Each path below is one point turned by a fixed rotation once a step. After each direction that follows a path, write how fast that rotation turns it, in deg/step (0 if it stays still).
Each turn is a multiple of 5 degrees from 10 to 175, or 0.
Each row of a path follows its step; steps can be skipped.
Path 1:
step 0: [ 39  -3  -6  -8 -24  13  -1  27  24   3  -2 -16  -7  -6  -8  -9  17  -6
  -8 -13  24 -15  14  52  14  35   9 -32 -14   6  14  20  15  21  29   2
   9  -6  13  -6  31  -7  10 -31  33  -1  -7  12 -23   6  -7  16   2  -4
 -40   7 -15 -35 -41  31  -8]
step 1: [ -5   2 -21  10 -18  32  15   2  29  17  12 -25 -22  10 -44   7  10 -17
 -10 -14 -20 -13 -17   1  20  14 -31 -12  -6 -14 -11   5   5  15  22  -6
  29  20  30 -22 -16  -1  39  12  17   3 -16 -13  -6   6  -6 -27 -24  19
  -7 -17  18   4 -67   3  -5]
step 2: [ 29 -23 -15  17  12  34  -6  14  27 -13  31  -1  10 -22  -4  13  24   3
  31 -22  26  20   1 -20  18   2 -23 -15  18 -21  29  -9 -22  10  -5 -16
  42   3   4 -33   0 -46  -7 -25  18  16   8  -8  -4 -14  -7 -13  11  16
 -11 -12  27 -33 -29   5  -2]
step 3: [  2  24 -10 -12   0  26  10  18  -5  -1  24 -45  26  10   2   4  -8   9
  30 -22  -5  -6  -1 -19   3 -20   7  -1 -41  -6   9  26  -1 -10 -34 -29
  33  16 -24  -8  25  -8  29 -11  15  -5 -19 -13 -31 -33   2 -25 -10   3
  29  -1  21 -11 -37 -22  26]
step 4: [  8  11  12 -19  11   5 -26  39  17 -15 -18 -16   2  -6 -25 -21 -33   4
  10   1   1 -30  -8  12  45  12   8 -24  -2   0  39   5   0 -19   9   2
  29 -11 -15 -11  37 -14 -11 -43  38  16 -24   3 -26 -36  -7 -13  -6  20
 -12  19  18  -6  14   8   3]
step 6: [  5  26 -31  -8 -14  10 -26   4  20  23   3 -12  -2  -6  -6   9  34  -5
  -7  14  26  -4   9  25  45  -6 -10 -19  -4   8  33   2  25  15  36  -7
  37  -5   8 -46  -2  -3 -16 -12  13   1   0  19   4  17 -16 -22   1 -15
  -7 -10  26 -49 -21  26 -23]
step 8: [ 32   7  12   6   3   1  22  19  19 -15  22 -20  -6   3  -4  31  -1 -19
  22 -20  38 -12  17 -14  39  30 -15 -21   9 -29  29  30   5   8  -5  -5
  22   7  -6   8  27 -20  18 -14  44  15  -3  -6 -14  -4  24 -22 -29  16
  -7 -19  -6 -43  -6  18  11]
step 9: [ 19 -26   9   1  -2  27  13 -18  -9   9  10 -48  -4  15 -21 -22 -27  37
   2  -4 -15  -3   8  -6  11  20   5 -18 -16 -25   1   3   2   6  -9   2
  21   1   7   2  21  -4  30 -16  24   4 -33 -19 -52 -27 -18 -22  12  26
   7  -4   9 -17 -56  10  -3]
step 10: [ 18  20 -14   1  19  37 -15  11  15  21   4 -10 -14   7 -56   4  -6   3
  15   7   3 -11 -34 -32  43  -3  -8 -23 -17 -11  39 -19 -12  -9  17 -26
  24 -43  -5 -10   2 -10  -3 -13  23  16 -13 -10  10 -29  13 -21  18  -9
 -13  17  22 -20 -20  -8 -15]
Speeds:
[ 11   5   0  -1   6  -4   1  -1  -6  -6  -3  -6  11   2   9  -1   5  -4
   0  -6  -1  -3  -8   3   3   6  -2 -10  -1   2  -6   3  -7   1  -3  -2
   0   2   5  -4   2  13  -1   1   2   0  -9   1   5  -3  -1   5  -3  11
   1   1  -5  -4   7  -5   5] : 85
[ -3  -1   1  -2   5   0   6   5  -1  -1  -4   6   3  -3  -3  -1  -4   2
  -6   5  -9   0  -2  -1  12   8  -8  -2   3  -5  -2   6   1  14   1   0
   8   6   3   2   3  -1   2   7  -4  -9   4  -4 -12  -2   2   3   7   0
  -3   1  -6   4   5   7  -3] : 90
[  0  -3   1   1  -3   1   2   7  -2   3   6  -3  10   3   7  -5   3  -1
  -1   6  -1   9   1   8  -4   6   7   1   5   1  -1  -7  -4   3  -6  -8
  -6  -8   3   1  -3 -10   6  -5   2   3  -4   2  -9   2  -6   7   7   7
   1   5   2   6   0   4  -8] : 160
[  0   2  -1   8   5   0 -13  -5   3  -4   3   0   3   5   4   2  -6  -5
   3  -5   5   5   2   2  -2   2  -8   2   5  -1   0  -1   5   4  -3  -9
  10   9  -2   1  -4  -2   1  -3  -8   5   9   4  -3   0   4   7  -8   3
  14  -8  -2   3  -3   2  -1] : 70
[ 3 -3 -1  2  1  4  4  0  0  7  6  7 -2 -3 13 12 -7  1 -1  2  4  4 15  0
 -7  0 -4 -8  2  1  3  4 -7  3 -2  2  3  4 -3  6  9  0 -3  9 -3  6  1  1
  4  1 -1 -5  5  9 -4  1  5 -5  2 -4 -1] : 120
